One vector is turned by the same rotation once a step. Each row is the vector after some number of steps, and that number follows the row.
The counts run from 0 to 399.
[6, -146, -129, 164, -8, -107, -1, -144, -77, 36, 86, 43, -68, 242, 225, -129, 197, -128, 137, -18, -159, -133, 142, 12, -36, 74, 217, 66, 225, 8, 74, -27, 45, -34, 160, 117] -> 387
[-26, 39, -88, -47, 26, 147, -327, 71, 68, -154, 232, -71, -38, 127, -255, 108, 116, -88, 146, -201, -79, -111, 68, -24, -129, -134, 69, 101, 26, -236, -85, -96, -57, -63, 16, -45] -> 43
[95, 10, -125, -112, -169, -125, -104, -93, 161, -62, -290, -10, -91, 74, 242, -5, 79, -93, -4, -128, 80, 143, -37, 5, -108, 44, -165, 105, 188, -15, 109, 78, -161, 301, 199, 0] -> 112
[-65, 28, 5, -4, -168, -86, 214, 43, -23, -29, 64, 3, 30, -16, 84, -32, -205, -72, -247, -74, -204, 106, -34, -49, 27, -171, 162, 87, -157, -391, 161, -77, 137, -25, 16, 35] -> 181
[17, -26, -105, 68, -50, 14, 261, -112, -202, 4, 16, 2, 18, 179, 141, -121, 76, 88, -194, 6, -136, 150, 1, 148, 171, 67, 196, 77, 3, -340, 9, 17, 190, -59, 1, 18] -> 185
[-48, 21, -72, -105, -160, -134, 170, 97, -97, -5, -24, -44, 109, -14, 41, -176, -293, -147, -197, -122, -145, 88, 0, 79, -35, -186, 171, 211, -137, -253, 234, 39, 87, 73, 19, 35] -> 180
[40, 50, 12, -162, -123, -150, -312, -23, 0, -65, -123, 161, -196, 101, -138, 187, 23, 55, -53, -276, -249, 4, -103, -73, -146, 8, -39, 22, -124, -68, -97, -19, 55, 7, 185, -140] -> 333
[-82, 23, 99, 44, -70, 44, -200, -84, 52, -151, 26, 18, -96, 85, 220, 56, 281, -160, -52, -17, 113, 278, 9, -64, -43, 158, -70, 162, 91, -55, 84, -45, -75, 223, 31, -7] -> 109
[-8, 72, -94, -127, -132, 68, -183, 50, -11, -80, 85, 48, 104, 16, -275, 61, -138, -79, -191, -277, -15, 86, -87, 106, 0, -27, -55, 80, 40, -212, 98, 173, 125, -12, 105, -228] -> 155
[-176, 143, 73, -46, 55, 60, -258, 50, 86, -185, 208, 86, 61, 80, 101, 116, 116, -14, 17, -63, -158, 42, -6, -47, 53, -65, 308, 75, 47, -118, -12, -250, -164, -96, -146, 9] -> 19
[107, 4, -71, -127, 120, -104, 22, -91, -267, 11, 114, 40, -125, -109, 280, 123, -63, 97, -21, 32, -10, 425, 36, -181, 75, 50, 117, 159, -12, -76, 28, -6, 32, 136, 23, 53] -> 295
[153, 121, -61, -185, -8, -243, -319, 44, -96, 29, -192, 120, -176, 70, -95, 70, 17, 86, -57, -234, -244, 56, -53, 39, -204, 27, -112, 132, -40, 0, -22, 142, 84, 48, 235, 52] -> 334
[273, 36, -162, -129, -14, 25, -69, 209, 88, -140, -263, -17, -145, -97, -148, -64, 95, 97, 6, 57, -108, 180, -113, -49, 112, -42, -13, 61, -17, -257, -12, 112, -9, -236, 173, -41] -> 246
[-156, -43, -179, -141, -205, -159, 59, -108, 37, -123, -140, -53, -80, 307, 20, -170, 50, -136, 40, -72, 2, 122, -67, 168, -67, -90, 137, 132, 212, 4, 25, 0, 112, 52, -102, 221] -> 200
[197, -253, -7, -130, -317, -76, -43, -72, -50, 159, -47, 193, -35, -95, -47, 65, -36, -40, -12, -164, -268, -1, 76, -62, 137, 8, -69, -107, 155, -36, -36, -117, 45, -252, 203, -5] -> 142
[141, 83, -152, -250, -257, 3, -112, 45, 270, -143, -131, 150, -4, -112, 10, 62, 140, 91, -169, -105, -22, 54, -89, 4, 116, 77, -154, -38, 172, -142, 52, 82, -39, -44, 107, 122] -> 135
[115, 8, 21, -51, -45, -224, -47, -108, 37, 67, -242, 23, -202, -23, 91, 130, -200, -176, -61, -243, 51, 349, 28, -33, -84, 1, -162, 103, -67, 52, -23, -172, -64, 150, 176, -3] -> 116
[-130, 70, -5, 4, 53, 10, -76, 20, 25, 22, -72, 188, -204, 73, 273, 263, -54, 70, 153, -39, 88, 242, -201, 25, 117, 41, 93, 27, 215, 242, 64, 7, -157, 66, 80, -193] -> 302
[52, 111, -204, -40, 49, -27, -159, -84, 149, -123, -281, -31, -198, 169, -126, -35, 241, -78, 35, -157, -55, 137, -101, 54, -116, 45, 14, -68, 41, -252, -83, 45, 1, -108, 4, -62] -> 222
[-4, 114, -151, -55, 161, -241, -5, 39, 221, -78, -105, 222, -283, 31, -63, 127, -114, -81, 20, -117, -89, 121, -258, -86, -29, 47, 197, -7, -97, -182, -34, -138, -3, 128, 8, -53] -> 4
[-30, 212, -14, -5, -10, -160, -43, 34, 34, 99, -92, 153, -59, 43, 84, 195, -15, 152, -143, -200, -247, -167, 66, 29, -165, -115, -163, -45, 76, -146, -54, 6, 52, -179, 285, 81] -> 337
[201, -126, -37, -4, 77, 114, 92, -57, -24, -131, 284, 39, -24, -57, 85, 224, -33, -79, 129, 3, -4, 243, 54, -120, 256, -7, 142, -5, 73, 6, -26, -120, -59, -57, 173, -161] -> 79
[34, 91, -34, -22, -167, 13, 39, 12, 110, -138, 60, 112, 57, -122, -145, -22, 50, -67, -284, -71, -160, -44, -25, -98, 30, -25, -94, -73, 33, -415, 36, 203, 201, -68, 177, -15] -> 158
[-8, -92, -37, -19, -227, -136, -258, 101, 37, 26, -138, 81, -124, 73, 138, 120, -134, -31, 195, 11, -101, 38, -294, -80, 98, -16, 75, 15, 226, 11, 113, -63, -94, -9, -64, -246] -> 305
[403, -45, -184, -227, 151, 121, 8, -20, 22, 109, -35, 32, 2, 17, -53, -26, -76, 5, 23, -94, -68, 15, 123, -41, 34, -118, -16, 160, 47, -176, -127, 115, -100, 103, 365, -69] -> 52
[16, -126, -27, -30, -13, -63, -14, -184, -296, 29, 89, 0, -158, -22, 267, 141, 81, 203, 6, 97, -116, 320, -15, -211, 130, 132, 146, 92, 40, -157, -57, -14, 12, 106, -40, -46] -> 296
[-63, -249, -105, 121, -145, 19, -36, -73, -42, 10, 34, 124, -53, 153, -11, -153, 15, -263, 114, 30, -96, 115, -55, -50, 182, 148, 336, -8, 191, -163, 132, -137, 74, -92, -202, -122] -> 193
[66, -8, -98, -158, -364, 67, -203, 4, 175, -162, -51, 81, 8, -76, -8, 66, 231, 82, -111, -27, -87, 55, -77, -7, 119, 172, -141, -18, 174, -352, 30, 6, 23, 33, 11, 54] -> 134
[-96, 214, -50, -135, 69, 57, -318, 108, 95, -222, 112, 113, 69, 118, 59, 125, 110, 27, 39, -164, -108, 137, -75, 121, 65, -37, 273, 93, 53, -72, -46, -115, -202, -23, -84, 3] -> 20
[-171, 137, 134, -59, 94, -93, -273, -25, -83, 77, 198, 261, 42, -44, 142, 102, 232, -8, -59, 64, -2, 184, 98, -131, 87, 88, 28, 11, 323, 8, 85, 53, -24, 30, 70, 202] -> 323
[153, -170, -115, -123, 16, -112, 185, -39, 12, -14, 91, 133, -87, 236, -83, -148, -69, -110, -52, 61, -61, -16, 31, -53, 112, 67, 141, 105, 178, -218, -70, -5, 248, 210, 179, 93] -> 379
[-123, -81, 9, 72, 17, 137, -111, 102, -105, -48, 262, -104, -136, -37, -105, 231, 17, -30, 181, 5, -65, 67, 48, -104, 30, -160, 70, 28, 89, -76, 74, -121, 97, -421, -41, -54] -> 257
[40, 24, 47, -203, 26, -19, -41, 63, 188, -57, -87, 217, -93, 261, -139, 55, -39, -14, -100, -13, -76, 128, 16, -130, 121, -86, 72, 57, 19, -183, -351, -212, -56, 60, 150, -42] -> 27
[-7, 74, -105, 109, 73, 184, -81, 131, 186, 12, 57, -29, -190, 99, -51, 172, -154, -147, 186, -90, 151, -38, -136, 171, -15, -66, -18, 206, 41, 11, 162, -160, -7, -47, 213, -98] -> 64
[-65, -71, 6, 55, 93, 71, 65, -239, -159, 169, 135, 142, -129, -65, -51, 52, -46, -308, 11, -191, -15, 202, 56, 36, -6, 111, 114, 70, 29, 49, 318, 21, 66, -127, 172, 24] -> 168
[223, -27, -138, 45, -162, -249, -152, -37, -120, 77, -214, -71, -33, -162, 171, 150, -22, 35, -29, -327, -238, 77, -30, 63, -33, 93, -79, -9, -14, -72, -63, -158, -42, -92, 105, -82] -> 119
[130, -214, -156, 36, -45, 57, 52, 64, -79, 211, -59, -38, -175, 13, -89, 89, -98, 65, 213, 71, -24, -22, 1, -33, 89, -146, -15, -20, 240, -94, -96, -76, 127, -383, 73, -14] -> 253
[-94, -9, 0, 51, -10, 27, -148, 61, 140, 93, -143, 125, 60, 136, -29, -219, 28, -294, 28, 84, -89, 95, -31, -194, 7, -60, 81, -38, 245, -311, -41, -28, -164, -92, -115, -175] -> 217
[-182, 104, 114, 88, -191, -260, -248, 222, 31, -94, 20, 24, -198, 76, 117, 103, -55, -24, -7, 47, -98, 142, -230, -141, -65, -49, -49, 90, 78, -108, 54, -215, 42, -34, -75, 26] -> 308
[178, -100, -74, -75, 66, 8, 277, 86, -22, 71, 228, -14, 71, -102, 196, 58, -129, -103, 31, 103, 86, 171, 178, -79, 232, -105, 36, 161, 150, -46, 41, -109, -15, 82, 182, 167] -> 77
[-14, 49, -142, -54, -27, -144, -36, -22, 39, 110, -354, -37, -209, 112, 51, -187, 141, -94, -13, 48, -14, 34, 51, 31, -184, -55, -79, 79, 132, -307, -13, 29, -2, -87, 20, 263] -> 224
